B =
[[151 131 126 121 124 137 133 126 123 123 138 125 125 127 118]
 [129 125 131 142 125 127 127 125 126 132 133 131 131 130 125]
 [124 121 125 119 127 131 126 127 124 125 125 128 135 128 130]
 [124 119 127 130 126 129 126 124 122 127 125 131 137 131 128]
 [131 128 123 121 133 128 141 118 129 116 126 119 113 130 125]
 [123 121 125 121 127 130 126 127 123 124 124 128 136 129 129]
 [147 126 124 121 127 130 129 126 118 131 139 118 120 127 118]
 [136 125 137 127 120 134 123 130 120 121 136 124 133 125 129]
 [150 130 125 120 125 136 133 125 122 126 139 123 123 127 117]
 [133 134 132 138 126 128 129 130 130 133 137 126 123 126 125]
 [125 125 125 116 128 132 126 129 125 124 126 126 132 127 130]]
The bottom entry of the column that holds the smallest entry is 132
The entry in the top-left corner -> 151
Report the entry in the top-right corner.
Answer: 118
Report the top entry of the column that holds the smallest entry.
Answer: 125
The fifth entry in reading order is 124
The smallest entry in the first column -> 123
Report the entry just right of the largest entry.
Answer: 131
The entry directly below the smallest entry is 136
Report the bottom entry of the column that holds the largest entry.
Answer: 125
The first entry of the smallest entry's row: 131
The fourth entry from the end, reading row by row is 126
Report the entry in the bottom-right corner.
Answer: 130
The 5th entry from the end, reading row by row -> 126
Report the third entry in reading order.
Answer: 126
The minimum is 113
Report the smallest entry in the last row.
Answer: 116
The third largest entry is 147
Report the entry just left of the centre entry.
Answer: 126
The entry just right of the centre entry is 123
Report the 3rd entry on the diagonal from the top-right corner.
Answer: 135
The 2nd largest entry -> 150
Report the entry at the centre.
Answer: 127

139  126  113  130  148
122  121  119  143  117
129  128  133  120  127
133  123  137  124  128
130  129  131  119  131
133  126  115  136  134
134  142  123  127  139
129  129  129  123  130
135  130  125  117  141
133  140  127  127  133
121  128  113  128  123
146  143  153  123  145
129  133  123  128  127
127  128  113  140  130
132  143  117  130  134
124  125  119  136  123
Indices start at 1.
The entry in row 1 and column 3: 113
Give the maximum.
Answer: 153
The bottom entry of the column that holds the largest entry -> 119
The entry at row 3, column 1: 129
The entry in row 3 and column 2: 128
The entry directly above the largest entry is 113
The entry in row 1 and column 1 -> 139
Give the entry at row 1, column 2.
Answer: 126
The entry at row 2, column 3: 119
Give the entry in row 2 and column 2.
Answer: 121
The entry just left of 142 is 134
Give the entry in the bottom-right corner.
Answer: 123
The entry in the top-right corner -> 148
Give the entry in the bottom-left corner.
Answer: 124
The entry in row 2 and column 1: 122
Give the entry just left of the largest entry.
Answer: 143
The entry just right of the largest entry -> 123
The entry at row 3, column 3 is 133
The entry directly below the largest entry is 123

[[127 129 136 133 129 117 120 131 127 123 136]
 [124 137 148 136 126 117 156 128 124 129 130]
 [130 112 136 113 132 127 150 129 127 126 128]
 [128 129 136 130 131 124 109 125 134 129 134]
 [125 137 129 123 126 126 108 126 130 133 136]
 [131 121 126 135 136 133 132 126 124 121 138]]
Indices start at 1.
The entry in row 1 and column 2: 129
The entry at row 1, column 1 is 127
Report the entry directly below the smallest entry.
132
Report the entry directly below 112.
129
The entry in row 2 and column 3: 148
Report the entry just right of 150.
129
The bottom-right entry is 138
The entry in row 3 and column 1 is 130
The entry just left of the smallest entry is 126
The entry in row 3 and column 3 is 136
Report the top-right entry.
136
Report the entry in the bottom-left corner.
131
The entry directly below the largest entry: 150
Report the top entry of the column that holds the smallest entry.
120
The entry directly below 150 -> 109
The entry at row 2, column 1: 124
Report the entry just right of the largest entry.
128
Report the entry just left of 138.
121

Read these off the table that follows.
1) Read off the fourth entry in reading order.
2) Read off the first entry on the main diagonal.
3) Read off the smallest entry in the first row.
4) Read off the bottom-left entry.
5) Read off the largest entry in the first column.
6) Read off the bottom-right entry.
7) Read off the fourth-last entry, reading row by row.
[[111 133 116 128 137 137 134 110 119 126 135]
 [113 139 116 126 123 133 137 140 123 135 138]
 [140 119 154 126 125 121 121 155 124 127 123]
 [112 132 116 126 137 134 135 115 119 126 134]
 [137 120 118 121 133 124 123 113 130 124 110]
 [133 136 132 127 124 128 138 140 126 123 146]]
1) 128
2) 111
3) 110
4) 133
5) 140
6) 146
7) 140

Read these off the matrix that follows.
1) Report the top-left entry.
2) Report the bottom-left entry.
3) Report the last entry, reading row by row.
4) Report the entry just left of the smallest entry.
5) Report the entry in the top-right corner.
6) Report the fourth entry from the end, reading row by row.
7) Report the first entry of the smallest entry's row.
136,132,137,121,139,128,120,127,121,120
112,123,117,123,106,128,133,142,133,130
108,118,114,122,103,120,139,147,138,130
122,135,133,112,116,147,118,126,110,108
136,133,134,128,134,139,122,118,118,119
132,134,135,121,132,136,119,124,118,119
116,126,128,115,115,130,129,132,123,116
1) 136
2) 116
3) 116
4) 122
5) 120
6) 129
7) 108
